Each path below is one point turned by a fixed rotation once a step. After each direction that follows a path, write how fast that rotation turns it, in deg/step (0 if it stays still).
Each turn is a multiple of 5 degrees from 10 to 175, or 0.
Each row of a path follows its step; steps can be skipped.

step 0: [ -2 -28   1 -18  34   5  -6  47   0  -6  15  30 -13  -1  -9 -18  58   0
  -7 -40  39  10 -37  -5   2  -4  -5   5   4  -6   1  29  18  32  -4 -19
  19   2]
step 4: [-28  33   3 -13  33 -10  -8  22  11  -3   4   9  24  10 -23  19  12  -9
 -16 -13 -17  22  29  23  18   3 -34  56  11  12   4  -4  44  19 -29 -29
   0 -16]
step 5: [  0 -45  29   1  20  -6 -24  22  -5 -18  24  41   0 -18 -14   8  17 -26
  25 -15 -16   0 -15 -15 -12 -15 -25  -6  36 -11 -39  20  22  -8   5 -39
 -11  30]
step 6: [-23  26 -30  -5  16 -23 -15   9  35  -1  -1  23   4  -5 -13  -2  35  18
  16 -42   7  16   1  11  15   0 -24  49   8  -6  -8  26   2  30  21 -28
  42 -15]
step 7: [-28 -21  16  -9   5   5  -1   1   7  -7   8  23  17  -7  -8  26   0 -40
 -12  -1 -14   2  26 -12  -5 -31 -56  26   9  -3   6  19  55  -8 -35 -25
   6  24]
step 8: [  8 -23   1 -14   0   1 -40  24  11  13  27  50  -5 -12  -5  -1  47  19
  12 -32 -16  24   7   2  13 -12  -6   9  33 -21 -50   7  11  24  17  -2
  16  -7]
step 9: [-50   9  -3 -14   2 -22 -27 -35  12 -21   8  13  -4   9 -16  -5  11   0
  -6 -33 -15   5  17   4 -14  -6 -50  45  -4  10  22  39  17 -12  17 -13
  27  20]
step 10: [-11 -46  30 -23  -7   1 -25  25  28  18   0  19  -5 -12   0   9  25 -18
  -3 -14 -23  26   9  -5   7 -22 -26  13  22 -11   9 -11  43  47 -33 -12
  -6 -19]
step 11: [-39 -23  18   6  26 -18 -27  -2  21  -7  15  36 -10  14  -5  -7  39  27
  -7 -24 -10  11  27  -7  -9  -1  -3  19   9   2 -43  26  -3  -6  23   9
  16  48]
[  6 -11  14 -14   0  10   2   3   0   2   2   1  19  -4   0 -10  -6   2
   4   1   1   1   3   1  -4 -12  14  -8   3   3  -3   7   2   7   0  -8
   1   2] | 135
[ 11  -7   6  -3   7  -5   4  10   1  -7   0   6 -12  -9  10  -4   6  -6
  -5   3  -5 -15  -1  -3  -1 -10  -1  -1   5   0   1 -16   9  -6   7   3
  -1  -7] | 135
[  8  -2   4  -4   8  -1  -6  -4  -5  10  13  -1  -2  12   2   1  -4 -10
   1  -3  12  -4   3 -12  -3   4 -11  -7  -4   8   6   7   7  -8  -9  -6
  -6 -11] | 145
[  3   8  -1   3  -4 -11  -2   2   8  -2  -5   2  -6  13   1   2  -1   6
   4  -6   8  -9  18   6  -2 -10  10   4   1  14 -10   9  -2  -1   9   3
   1  -7] | 140
